The same turns and mirrors carry the whole set onto itself and the rows of a family onto each other. Which other rows belong to the same family as each row named below? List them in the order they appear above.
These 40 rows form 5 families of 8 rows each.
fifi: -12 12 -35 -21 14 -16 -6 8 28 2 34 11 15 4
keze: 12 2 -25 -4 8 -12 -26 -28 3 13 5 28 0 -7
Gusef: 5 8 0 -5 19 7 -16 11 34 30 8 1 -5 -14
pulez: 17 -3 -4 -20 17 0 -2 -32 16 -12 30 -11 7 -17
mobis: 3 10 -5 -6 22 2 -14 5 29 33 14 -6 -7 -22
vetob: 3 3 -16 -10 11 -12 -21 -26 8 8 5 41 -1 1
sov: 12 -8 13 5 -5 2 1 -12 -16 7 5 -6 -18 -11
mukor: 1 18 -8 -10 -5 13 15 22 10 -4 30 -20 4 3
zikes: 4 3 3 -13 20 -3 -8 10 30 29 4 -4 -3 -16
dat: 3 9 -1 -13 -8 -1 6 27 5 -4 34 -24 -2 4
vir: 7 19 -7 -12 -5 8 11 25 14 -5 35 -20 -2 4
fupi: 9 0 -21 1 8 -5 -20 -29 4 9 2 34 -4 -14
Sog: -2 19 3 -6 -3 8 16 20 14 -7 33 -21 -3 -2
karir: 0 7 -13 5 -15 -9 5 -11 -14 -30 32 15 -3 4
sesuk: 10 7 -28 1 -17 -9 4 -16 -12 -30 22 8 2 3
faru: -2 -5 -23 -3 17 -12 -13 -31 5 12 3 31 -2 -10
rogi: 15 0 -7 -16 21 5 9 -32 24 -9 28 -10 0 -16
Dipir: -11 9 -9 8 -16 -13 -13 22 1 18 13 25 -9 4
Vup: 16 -1 19 9 -1 13 -7 -11 -14 12 11 0 -11 -3
vaz: -2 4 -26 -4 -12 -11 1 -15 -20 -20 33 12 0 6
sevef: -7 13 -36 -24 8 -17 -15 6 26 -10 36 7 16 -5
rotat: -2 19 -18 6 -16 -4 -22 24 -7 13 9 20 -5 7
kip: -7 23 -19 9 -12 -4 -9 24 -1 19 8 19 -7 9
navu: -6 23 -43 -19 7 -17 -6 4 30 -7 27 7 9 -7
Vanil: 3 11 4 -11 23 9 -15 9 28 33 16 2 -7 -12
bem: 10 11 -25 -5 -14 -3 4 -17 -16 -28 30 11 -1 5
Pumo: 20 0 -7 -18 25 4 3 -28 19 -12 22 -13 0 -12
naz: 15 1 12 9 1 8 7 -11 -12 15 1 3 -18 -4
tuped: 14 -5 -14 -25 25 0 5 -25 8 -9 25 -18 4 -10
zofit: 7 10 -18 -5 -18 -6 3 -14 -13 -28 24 14 4 13
Vina: -7 16 -46 -13 14 -8 -9 2 29 -3 32 15 13 -3
lut: 12 -1 -18 1 11 -14 -29 -28 9 8 9 31 -7 -13
vune: -12 19 -46 -16 9 -10 -14 1 28 -1 32 8 6 -6
finol: 7 5 -9 -17 20 2 -15 5 27 37 6 -6 1 -12
Kilur: 25 0 21 6 -4 11 1 -6 -11 6 6 3 -9 -6
rago: 10 -5 -9 -16 23 9 -2 -36 11 -8 32 -13 4 -8
Reva: -3 20 -15 3 -15 -15 -7 31 5 15 5 23 -5 -2
megom: 21 1 18 4 -9 11 -5 -7 -11 6 5 -3 -20 -6
sav: 2 10 -6 -5 -5 4 11 21 7 -1 32 -30 -3 -9
bovas: -5 17 -19 8 -20 -2 -16 23 1 14 14 25 -7 5

Same family as vune: mukor, sesuk, rogi, rotat, Vanil, lut, Kilur
Same family as faru: fifi, sov, zikes, dat, Dipir, vaz, tuped
Same family as bovas: Gusef, vir, fupi, bem, Pumo, Vina, megom

The same turns and mirrors carry the whole set onto itself and the rows of a family onto each other. Which other rows belong to the same family as each row named below? List them in the order they appear above.
These 32 rows form 4 families of 8 rows each.
fufam: 14 21 2 5 16 12 14 -8 1 33 -16
Soki: 1 3 -18 13 6 41 6 -13 -20 4 4
vatof: 12 39 -11 -2 8 -16 -19 4 -3 1 -31
kogu: 5 23 -26 -6 -1 8 -8 -2 -16 -40 -9
lelu: 30 33 -5 -10 -1 3 14 24 -8 -10 0
zevim: 28 27 -10 -1 -10 35 -26 11 -18 -4 -15
gel: -9 27 -38 12 20 4 2 -8 11 -6 -7
sak: 22 21 2 10 -9 17 3 -4 -16 30 1
molot: 23 32 -7 -5 16 -8 -14 8 16 -9 -29
Gur: 19 15 -38 9 -4 27 13 -1 -31 -8 3
kig: 43 24 2 0 -13 24 -10 3 -12 -12 -26
kito: 2 33 -29 8 0 24 -19 -29 -18 12 -19
ronu: 12 41 -39 -9 9 10 -9 0 -7 -27 -19
bise: 4 37 -27 2 10 -7 20 -16 -8 8 -3
Tur: 8 10 -28 16 15 48 9 -9 -14 12 -9
danon: 15 23 1 -10 13 -11 -13 6 13 -17 -17
dafe: 13 50 1 -10 4 1 -17 -5 5 11 -21
Nim: 14 16 -4 13 18 1 9 -3 2 33 -17
Tob: 20 24 -3 -16 12 0 25 11 -23 -1 -10
Dazi: -18 33 -30 7 16 2 11 -7 -14 9 -2
maraz: 36 5 10 -6 4 31 -6 5 -13 0 -17
kamun: 20 7 -12 -11 14 2 26 6 -12 -12 -2
debig: -13 22 -39 3 28 2 1 -11 -4 1 -13
bima: 16 25 -13 14 5 25 -24 -22 12 5 -30
rutum: 35 11 10 5 -5 34 -6 10 -2 -5 -12
Megup: 11 10 -30 2 3 21 -20 3 -6 -37 -9
Lugu: 3 34 -25 23 -7 28 -25 -13 -4 -1 -17
Kef: 19 35 -1 14 6 21 7 -1 -10 35 -19
fuma: 10 18 -21 -6 8 36 -12 0 -3 -36 -7
Vafe: 5 28 -17 15 9 33 -30 -10 7 7 -25
Kal: 9 6 -15 -7 18 11 21 20 -15 -10 5
bar: 12 18 -16 7 -5 45 15 -6 -27 -4 3

Same family as rutum: fufam, Soki, molot, kamun, debig, Megup, Vafe
Same family as zevim: lelu, sak, Gur, kito, ronu, bise, dafe
Same family as gel: Tur, danon, Nim, maraz, bima, fuma, Kal

The same turns and mirrors carry the whole set onto itself and the rows of a family onto each other. Which other rows belong to the same family as each row named below? List them in the order they appear above.
These 27 rows form 9 families of 3 rows each.
visur: 7 -6 -22 16 -15 -6 13 8 -11 -18 3 -30 6 -9 -14 2 14 -1 -2 12 -12 12 12
 23 25
mege: 7 -11 10 8 2 10 -14 8 18 -6 14 15 -7 -4 30 2 7 12 11 -1 18 -32 -7 -3 -16
fiku: 8 -2 -13 7 -7 -16 9 4 -5 -21 20 -4 -3 1 1 5 -5 -6 16 37 -26 7 32 2 13
gagon: 3 -21 -7 -2 11 2 5 -9 18 -3 18 15 -24 1 -2 12 -2 -3 15 -21 10 -31 -13 9
 -14
Tofi: -2 5 -13 -7 -14 -13 7 -2 -18 -9 26 -16 7 -5 4 2 -4 -10 15 15 -4 7 36 10
 14
gozi: -5 22 -13 0 14 10 -2 -20 8 6 -28 -8 8 4 -18 -4 -12 -9 -10 -1 -23 14 0
 -30 6
Kam: -12 18 2 1 29 -7 9 -13 4 -9 -21 6 22 21 -1 17 -14 -21 2 -24 -20 -4 0 -14
 -9
fadi: -11 -11 -3 -14 13 16 -9 -1 17 -7 -3 -3 -17 -14 0 4 25 0 4 -28 20 -23 -15
 -9 12
teg: -19 -3 -3 9 -15 -4 16 9 -16 -17 5 0 2 -21 -8 6 -1 16 14 23 6 4 39 14 22
Nabo: 3 -2 -15 19 -16 -13 10 -7 -34 -26 1 -1 4 8 9 16 9 9 11 24 12 11 7 11 29
masu: 13 -19 -8 10 -13 11 -8 -15 22 -3 5 1 -31 -15 1 -1 9 -5 15 -18 11 -26 -2
 -8 -10
zovu: -11 0 -14 -3 -10 -14 -5 -19 -9 -13 23 -8 9 -13 -3 1 18 -6 13 37 3 2 29
 13 12
vuf: -12 2 -7 -9 -34 -3 2 2 -10 -19 10 -8 28 -6 -1 12 -11 -2 -13 3 -12 -6 29
 18 1
zopu: -25 -23 10 -19 -7 13 -8 -11 15 -14 1 12 -13 3 4 23 4 -2 27 -23 12 -7 -7
 5 -6
nadog: 7 10 9 30 -5 7 -8 -22 -22 2 -24 22 5 15 16 5 -5 -4 -11 5 1 10 -6 -21 -9
raso: -18 -4 -27 9 -18 0 7 4 -2 10 14 -31 8 0 3 2 1 12 7 9 2 -9 27 13 16
vibet: 25 -20 6 9 -5 -10 4 1 -7 -24 -2 19 -29 2 5 11 9 13 9 -10 13 -19 -7 -18
 -10
pavu: 4 26 9 13 15 10 -6 -19 5 0 -27 12 26 7 5 -4 0 -9 -22 -18 -5 12 -8 4 -4
Pepu: -13 -3 -13 -1 -22 -5 12 -14 -3 -14 13 -15 -5 1 -14 10 8 -10 3 15 -10 21
 26 28 19
dirod: -1 27 17 9 24 12 -14 -14 0 -24 -24 16 12 3 16 -2 15 -14 0 4 -11 24 -4
 -12 11
Pada: 10 -21 3 -7 20 0 -8 8 24 -6 8 15 -11 -3 1 -2 7 16 24 -2 9 -14 -20 -1 -20
Vidit: -13 -22 11 3 16 10 2 -1 5 -2 -2 29 -24 -17 3 3 5 12 18 -10 12 -27 3 -14
 -7
fof: 2 27 21 27 15 -1 -11 -4 9 2 -23 3 19 2 2 -10 0 -23 -4 -1 -5 15 12 -15 -9
ludo: 7 -20 7 -19 14 11 -8 6 9 -4 16 14 -16 -4 13 3 6 6 19 -16 18 -21 -15 -4
 -13
vob: -15 23 7 21 25 14 2 -8 -14 1 -30 20 23 -5 -3 -5 -12 5 -4 6 -11 7 5 -17 6
mogan: 0 15 -19 19 28 15 -9 -33 0 7 -27 -3 22 9 11 -3 13 -2 -4 -8 -9 9 -9 -9 -5
Bepog: 5 31 14 6 26 9 -6 -5 -5 3 -21 6 22 8 2 -5 -12 -23 -2 -12 -11 22 0 -16 2

Same family as Nabo: nadog, vibet
Same family as Pada: zovu, fof
Same family as fiku: mege, dirod
Same family as masu: visur, mogan
Same family as Vidit: teg, vob

